In the data rows, 128 means zero.
Here are some numbered points:
128,122,091,126,086,131,114,115,144,108,089,104,155,137,143,128,148,136,113,118,132,143,087,124,156,114,167,134,137,096,148,110,066,150,148,134,124,175,125,096,150,098,161,164,122,085,139,090,147,134,138,168,121,103,151,129,131,181,130,137,136,145,129,122,136,108,131,115,095,073,123,124,114,167,100,102,179,172,118,151 0
144,152,141,189,126,134,125,157,127,078,110,136,128,109,109,121,136,111,137,139,139,144,140,147,128,136,116,141,175,111,134,137,122,114,165,103,151,140,082,133,158,164,114,148,100,143,143,086,101,114,127,140,160,107,106,102,150,132,098,128,131,096,125,099,126,156,135,114,124,145,102,130,114,110,141,099,121,115,131,088 1
146,103,134,125,148,132,136,149,087,131,128,145,121,113,136,139,106,118,118,111,137,113,127,168,099,144,118,136,099,150,143,121,125,119,100,156,123,123,146,155,129,142,096,089,137,150,137,135,112,146,135,136,112,143,111,153,112,101,147,107,112,139,108,140,113,125,139,139,116,156,172,168,146,135,120,137,136,123,148,140 2
169,114,102,087,154,138,107,157,105,159,124,104,083,088,144,172,120,173,162,181,112,115,136,047,139,153,152,137,122,144,079,140,178,153,156,131,138,087,139,145,128,081,172,108,078,093,162,174,112,144,160,088,166,108,121,137,109,099,116,174,167,089,134,087,204,167,152,125,163,154,116,082,176,106,118,119,127,144,094,161 3
167,095,166,134,125,112,148,142,115,121,112,170,091,129,176,146,119,098,123,097,100,132,120,178,070,137,141,151,121,158,153,092,125,094,120,169,108,168,153,126,160,130,126,094,094,173,124,088,085,175,169,153,108,134,120,168,135,072,111,099,078,167,058,181,138,111,125,146,098,148,137,161,146,174,079,101,179,101,136,115 4
149,135,109,132,132,166,103,138,112,115,116,128,126,105,131,133,127,144,110,126,118,137,092,161,141,153,137,097,133,112,147,154,115,160,125,111,149,094,138,146,137,145,111,129,103,144,148,122,113,108,163,145,134,111,103,108,108,102,108,149,135,121,143,118,124,152,165,123,145,146,135,119,136,127,110,113,128,143,144,132 5
112,098,146,132,134,126,126,120,125,135,136,103,159,158,116,127,079,115,142,112,117,137,165,141,108,072,133,144,122,145,148,153,131,124,119,129,114,135,125,139,104,130,113,096,146,154,109,155,119,131,098,119,127,141,143,135,141,135,132,106,107,142,133,162,136,107,122,160,143,141,105,148,098,089,139,164,109,108,125,150 6
114,115,096,116,123,141,120,115,145,147,131,117,111,122,138,139,128,157,131,141,112,150,131,103,146,135,142,118,127,111,105,143,131,158,141,101,147,121,133,127,125,101,140,151,122,115,141,125,139,116,155,134,134,108,150,118,117,121,128,157,153,131,163,107,138,135,142,116,166,113,114,103,134,132,102,121,130,144,110,125 7
148,200,151,228,138,104,133,169,139,035,093,166,100,115,131,103,153,088,145,165,160,111,142,153,133,151,112,128,194,124,117,102,136,078,183,086,154,129,053,085,176,176,162,135,079,119,151,093,108,108,131,148,185,083,075,106,181,116,092,143,131,078,111,099,134,167,115,109,099,133,071,114,118,133,153,086,106,102,135,081 8
135,131,076,092,072,151,134,077,130,153,144,106,180,141,133,154,108,155,139,123,053,132,078,108,164,083,196,136,114,089,070,153,091,184,102,125,162,179,168,191,103,090,117,125,131,078,172,122,161,148,087,108,092,132,190,110,134,090,166,124,172,177,147,104,108,095,164,103,140,061,164,142,118,140,088,143,196,176,085,143 9
170,149,107,146,140,168,099,158,089,085,089,132,131,090,128,155,117,127,138,151,111,147,089,158,139,134,158,131,157,133,130,148,123,138,159,109,156,090,109,168,160,139,140,105,071,129,149,124,101,128,133,126,172,109,083,096,137,088,101,146,142,087,119,104,152,151,187,130,117,121,117,118,156,114,120,107,146,152,128,150 10
New points follow, each followed by the number of its nearest point above by angle, seen from the average point of the numbered points.
145,128,092,128,152,164,103,160,088,104,115,135,127,087,115,150,095,155,133,151,102,136,101,139,137,164,146,128,129,143,138,163,135,140,147,108,157,089,118,167,132,134,127,098,097,131,144,153,108,118,126,103,156,120,114,111,112,106,100,145,144,098,123,097,144,157,168,135,131,144,130,127,153,102,126,120,118,148,125,156 10
152,140,128,146,142,142,108,146,126,099,093,134,105,108,138,133,148,111,134,151,158,116,122,142,140,131,120,122,160,120,114,132,125,127,149,106,137,108,090,127,157,157,144,132,094,120,122,111,117,117,144,149,159,097,090,106,130,111,101,151,135,084,135,123,146,157,149,119,124,133,110,107,155,135,131,104,139,135,136,138 8
163,052,138,106,152,140,124,144,070,146,104,140,120,093,133,157,089,124,133,122,148,117,168,184,080,104,106,166,092,166,116,130,122,118,104,161,119,129,135,162,117,154,088,071,135,155,149,125,081,177,152,117,124,128,134,174,086,121,166,109,133,137,136,167,130,130,140,128,110,156,173,175,159,140,136,115,167,132,123,154 2
137,100,122,101,145,140,109,128,121,150,123,125,107,108,134,143,128,145,128,150,144,099,132,120,127,128,107,126,105,153,096,132,151,128,123,130,121,115,125,125,117,134,141,114,127,115,116,145,111,135,165,100,130,116,134,138,091,112,138,149,146,115,149,158,160,147,134,123,130,137,139,113,160,129,140,109,130,140,116,151 3
135,106,095,131,107,152,120,132,116,145,138,112,169,110,088,131,114,160,160,135,128,166,111,155,135,091,160,168,125,131,094,132,125,147,154,130,169,165,133,161,143,142,128,156,114,116,177,100,098,161,148,078,121,119,138,135,113,135,148,138,166,130,153,108,131,123,139,111,131,097,156,144,118,115,124,101,166,148,067,110 9
153,111,100,089,151,141,104,152,115,160,128,103,084,092,142,171,115,174,153,176,113,121,136,055,141,152,152,132,121,142,090,144,174,156,157,125,141,089,136,140,123,087,170,112,090,099,155,172,110,135,166,097,163,105,130,134,100,103,114,176,163,095,143,095,198,164,151,129,172,148,112,083,172,105,114,117,124,147,095,156 3
120,122,096,139,121,137,117,144,119,121,111,131,139,106,123,123,143,146,141,134,166,122,094,128,143,148,123,139,115,129,153,114,112,138,161,131,136,132,123,120,151,117,151,151,122,110,124,113,135,124,140,124,136,119,116,131,115,167,128,136,134,111,125,109,126,131,135,123,111,116,142,126,145,132,125,098,132,149,125,138 0
152,121,110,132,118,147,107,139,120,114,096,120,124,105,133,136,146,146,134,140,149,129,112,113,143,143,125,134,137,118,122,130,111,141,160,121,135,136,108,132,155,121,145,150,105,109,132,097,125,124,135,129,144,105,121,116,120,142,113,142,138,108,136,111,149,142,143,117,117,128,119,114,139,133,121,098,145,156,122,143 0
140,149,128,175,120,125,123,152,123,088,094,145,127,108,131,112,146,103,151,151,182,118,114,153,133,111,129,149,149,133,122,093,116,108,168,122,138,128,099,099,169,140,170,137,095,102,151,103,117,139,146,141,163,100,088,134,148,146,134,137,141,089,118,117,142,136,133,109,088,105,122,127,144,146,151,094,144,129,124,121 8
164,096,164,090,137,134,119,141,116,164,115,107,107,117,121,133,153,120,133,122,197,096,142,105,119,123,070,146,106,131,083,127,146,140,121,145,105,142,112,135,142,151,118,143,135,115,105,135,132,146,151,115,129,126,121,135,093,145,141,124,133,106,138,150,139,143,116,123,123,172,148,133,173,127,151,122,120,137,130,146 2
143,130,104,131,125,140,112,130,127,119,106,120,125,116,134,133,139,147,122,136,139,133,115,109,148,144,134,122,136,116,123,132,114,143,150,116,131,130,114,126,142,118,140,150,118,111,133,102,135,119,134,140,140,107,134,116,122,142,110,142,137,121,138,116,142,138,139,120,122,120,113,111,130,137,117,110,138,154,124,146 0
142,143,151,126,093,078,171,120,150,162,114,170,086,123,200,120,154,135,177,166,108,062,151,052,099,146,129,165,085,143,088,068,138,097,128,189,096,108,170,095,092,085,197,082,120,083,164,177,162,148,090,113,134,144,120,172,172,113,201,122,152,148,092,095,118,119,115,088,097,150,132,125,102,186,152,123,128,098,106,108 3
093,166,178,127,162,058,178,131,148,143,197,145,130,195,108,081,117,075,123,089,121,157,152,146,081,126,138,111,147,186,178,078,172,049,082,161,081,153,165,106,145,093,118,126,159,165,082,145,142,161,103,107,080,191,109,166,181,154,109,079,050,147,051,166,109,083,058,185,099,128,135,162,118,138,151,183,116,059,167,119 6
109,096,140,122,120,131,122,099,137,151,124,118,166,156,123,115,107,116,149,115,134,132,168,154,109,057,117,146,104,141,136,139,120,129,112,139,107,122,133,129,104,122,118,101,148,143,101,149,132,137,113,129,120,145,128,139,133,135,161,111,120,143,143,174,124,102,126,137,144,126,125,143,094,114,152,160,109,109,122,147 6
168,093,148,102,144,136,118,146,113,160,117,126,099,106,142,148,131,127,134,132,164,088,131,144,106,126,095,138,102,153,095,115,146,124,113,157,110,132,130,130,129,145,122,110,121,132,118,129,099,156,161,124,126,123,118,154,091,102,142,130,128,130,126,169,149,141,129,128,123,165,151,139,167,132,135,115,131,129,125,140 2
118,174,101,122,118,145,115,085,171,119,119,114,131,145,142,136,168,127,091,134,096,126,117,102,175,147,137,076,151,087,098,155,109,157,113,089,131,128,114,114,123,100,132,148,126,104,099,127,167,088,101,161,131,115,141,084,137,116,099,144,135,133,148,126,138,133,140,118,154,090,099,098,119,133,112,147,116,152,148,143 7
130,132,109,120,107,139,131,104,130,144,131,111,149,132,121,129,132,140,142,132,111,158,133,112,139,108,145,137,137,110,094,143,123,149,133,110,143,149,139,168,138,103,127,152,119,106,151,115,150,134,120,105,120,125,143,114,143,136,140,132,153,133,151,095,116,117,144,117,138,103,134,121,119,133,115,129,158,144,108,124 9
140,115,113,124,155,147,099,142,115,122,133,075,139,138,123,140,089,139,124,139,103,147,155,101,138,118,166,125,153,137,114,169,147,145,131,105,132,125,119,148,121,112,122,111,116,124,140,165,118,119,127,108,145,116,131,117,129,123,097,147,130,115,135,127,161,139,136,157,151,153,096,122,131,089,112,147,116,144,125,168 6
